rotation ticks, each row followed by its count of ticks
The counts run from 0 to 226.
[118 109 150 124 145  90 160 133 109 135 113 139  88 105 113 169 131 147
 126 151 176 147 147 163 183 179 106 122 125 123 117 110 163 131 119  79
 146 156]
73
[ 84 150 153 155 101 147 142 132 150 128 114  92 126 108 102 137 166 101
 149  93 134  76  80 176 118 136 118 128 134 156 177 123 125  89 147  97
 136 150]
176
[126 107 169 110 116 158  84 179 111 128 142 120 136 159  87 152 158 138
 155 134 158  72 138 148 164 104 149 102 127 138 113 153 161 156 124 113
 152 156]
98
[ 94  98 128 110 102 136  86 127 145 125 132 179 146 137 130 124 168 120
 165 130 135 120 147 108 153 113 152  97 113 108 111 161 140 201 116 103
 148 180]
112
[149 176 129 133 114 121 110 126 107 136 144 159 169  96 137 123 163  97
 131 120 104 125 118 121 128 109  73 158 108 120  92 169 137 121 153  89
  84 179]
136
[171 156 136 116 105 149  89 140 144 124  95 172 144 116 149  65 149  82
 175 111 152 112 130 128 166 141 119 130 144  97 117 159 150 147 120 138
 114 175]
124
[147 154 135 108 123 144 129 116 147 124 119 192 102 140 149  81 164  82
 135 149 165 127 131 129 176 147 103 130  95 118 118 164 111 158 148 136
 118 181]
127
[ 56 134 164 116  99 121 101 132 159 129  91 121 127  75 124 166 171 117
 129  89 114 151 110 126  83 166  90 106 134 124 150 140 142 133 141 114
 136 146]
190
[148 104 142 124 144  85 146 147 124 121 106 128 113 105 135 151 120 172
 143 132 161 148 155 158 192 164 121 116 153 133  98 113 177 122  83  87
 137 165]
71
[ 69 139 164 106  98 126  86 155 158 124  99 122 138  85 117 156 180 134
 140  81 107 138 118 124  84 169  99 101 143 130 140 134 139 132 119 127
 133 138]
191
[112 198 111 139 145 120 129  99 136 162 161 122 133 118 146 135 163 113
 110 109 163 137 120 161 156 137  82 145  87 123  99 116 152 101 129 122
 127 196]
149
[131 102 130 135 137 111 136 161 116 132 115 124 117 139  84 164 103 130
 127 172 136 104 133 157 180 132 106  75 175 155  89 167 156 166 107 131
 114 154]
85
[168 165 138 126 105 152  82 140 139 126  90 158 143 115 140  69 151  63
 157 118 148 112 125 133 150 127 114 146 144  86 115 154 162 143 133 119
 122 169]
123
[172 102 163  90 151 139 142 153 151  80 126 156 105  93 156 100 122 150
 142 155 143 156 117 153 139 166 112 107 150 156 109 116 117 116 114 109
 131 190]
51
[109 119 150 109 132 106 135 161  88 133 133 136 113 135  60 159 147 162
 144 157 146  95 145 151 181 143 133 115 153 136  98  88 130 142  75 103
 137 165]
78
[ 76 104 139 138 117 148 142 117 126 161 134 108 122 189 173 112 131 100
 109 153 146 124 125 146 128 141  59  73 135 157 111 144  94 143 107 130
 126 138]
12
[136 116 131 142 128 115 125 170 101 127 116 127 131 125  82 175  97 132
 136 155 132  99 117 154 174 128 105  75 187 140  92 151 157 151  95 125
 110 163]
84
[ 89  77 169  98 127 132 123 140 141 122 147 146 154  99 145  79 149 131
 145 147 106 176 138 139  81 150 121  95 143 160 117 110 140 148 124  70
 148 165]
38
[ 96 128 132 149  90 135 120 135  92 150 123 110 149 157 153 107 104  98
 145 121 127 102 105 133 126 143  56  74 171 132 114 141 110 107  83 127
  96 146]
9
[ 83 132 162 124 127 145 130 133 149 157 126  90 128 133 105 115 190 144
 157 101 127  88 146 192 121 149 132 112 121 198 148 132 141 103 136 113
 129 141]
173
[131 153 130 125 134 131 127 104 118 128 148 165 143 116 134 112 187 100
 132 153 117 127 141 127 136  96 102 149  90 132  90 174 108 137 151  73
  87 186]
134
[135 170 111 165 122 105 140 117 145 155 109 139 167 135 156  88 176  88
 116 121 130 119 115 154 164 124  64 187 114 125  98 143 142 133 125  99
 124 153]
142
[ 71 135 146 119 108 140 140 111  95 135 130  91 125 171 103  94 134  88
 138 165 136 114 149 150 123 125  87  91 142 144 100 131 106 105  91  78
  77 124]
5
[129 149 127 141 136  96 135 128 146 148 126 152 174 145 134  76 184 110
 121 141 118 122 142 156 162 133  68 166 103 154  93 177 137 143 129 107
  98 134]
140
[123 109 141 104  84 126 102 160 137 104 125 150 128 153 110 118  92  93
 171 132 152  99 128 143 177 137 139  92 125 143 119 194 175 172 129 120
 126 163]
105
[ 95 141 164 119 120 138 114 139 143 164 132  94 137 119 117 135 183 155
 154  87 120  89 145 186 112 155 128 104 134 193 137 131 150  97 135 126
 127 160]
172
[146 110 173  80 122  92 138 156 107 107 126 156 119  95 126 128 153 166
 151 134  86 130 133 132 128 157 107 152 154 168  90  96 111 126 111  85
 135 182]
57
[146 114 155 141 120  92 143 173 112  97 129 151 158  82 116 171 148 149
 112 137 116 123  81 129 142 135  59 154 160 128 106 113 115 124 117  81
 139 159]
62
[ 73 122 137 122 116 136 146 143 201  97 128 107 117 139 104 127 147 121
 146 126 132 100  85 176 136 148 120  92 122 186 155 165 114 119 118 137
 121 160]
180
[103 142 178 132 123 132 120 117 105 132  97  95  98 130 158 130 102 118
 108 134 173 155 138 125 154 182  50 148  94 107 104 126 139 116  96  98
 148 140]
223
[129 120 173 115 105 162  76 178 100 136 139 120 141 149  97 177 151 138
 146 114 161  68 130 141 164 114 137 103 132 129 120 140 161 155 127 127
 167 164]
97
[ 84 182 115 157 133 111 159  94 108 162 142 123 139 103  91 112 161  88
 131 134 125 111 125 177 134 131  99 133 116 149 123 121 140  93 128  79
  92 177]
155
[104 109 150 131 105 173  94 124 114 161 144  83 150 159 201 125 136 137
 137 110 133 122 135 132 103 118  98  81 157 154 109 123 128 110  88 106
 143 177]
16
[125 130 161 107 132 167  99 163 182  82  75 115 121  96 119 118 150 124
 145 120 152 143 115 137 130 158 110  92 157 124 136 158 112 106  70 131
  99 147]
199
[155 163 148 127 113 155  95 135 145 130  91 151 136 116 126  73 165  50
 139 137 146 117 121 137 148 117 112 153 140  81 115 152 163 152 151 106
 126 160]
122
[103 104 143 113  91 152 125 159 154  87 160 140 160 142 165  89  90 113
 150 129 133 136  79 142 115 154 104  85 138 159 139 124 123 120  90 121
 144 182]
30
[ 98 147 148 160 134 144 132 102 145 179 131  94 115  98 147 165 170 127
 114  98 134 122 118 180 103 144  97  97 125 168 136 141 152 107 169 122
 137 175]
169
[124 129 136 155 123 123 142 153  91 124 123 123 119 103  72 196 109 110
 122 156 142  90  93 143 167 111 102 105 175 106 109 122 142 145 108  95
 121 169]
82
[146  93 148 124 161  92 148 181 158  97 126 133 146 123 108 146 149 167
 109 162 128 135 114 157 174 142  74 135 152 152  89 136 134 142  92 101
 138 135]
65
[141 147 128 104 137 136 123 103 127 128 150 171 140 130 134 101 187 113
 149 151 118 131 154 121 147  99 119 146  92 140  79 166 105 142 128  87
  90 191]
133
[ 94 111 136 109  90 117 117 128 146 115 112 155  98 166 121 125 115  69
 142 143 144 109 127 140 165 135 123 114 107 127 120 183 160 200 156 114
 151 161]
107
[137  98 175 106 154 149 136 177 166 109 126 151 148 119 119  66 172 128
 116 165 139 144 109 160 120 159  93 126 157 151 129  95 114 140 113 112
 154 137]
45
[151 114 152 132 135  92 133 188 126  93 126 149 167  93 118 165 143 170
 117 132 111 121  87 135 150 146  66 141 165 135  97 123 123 129  94 101
 134 154]
63
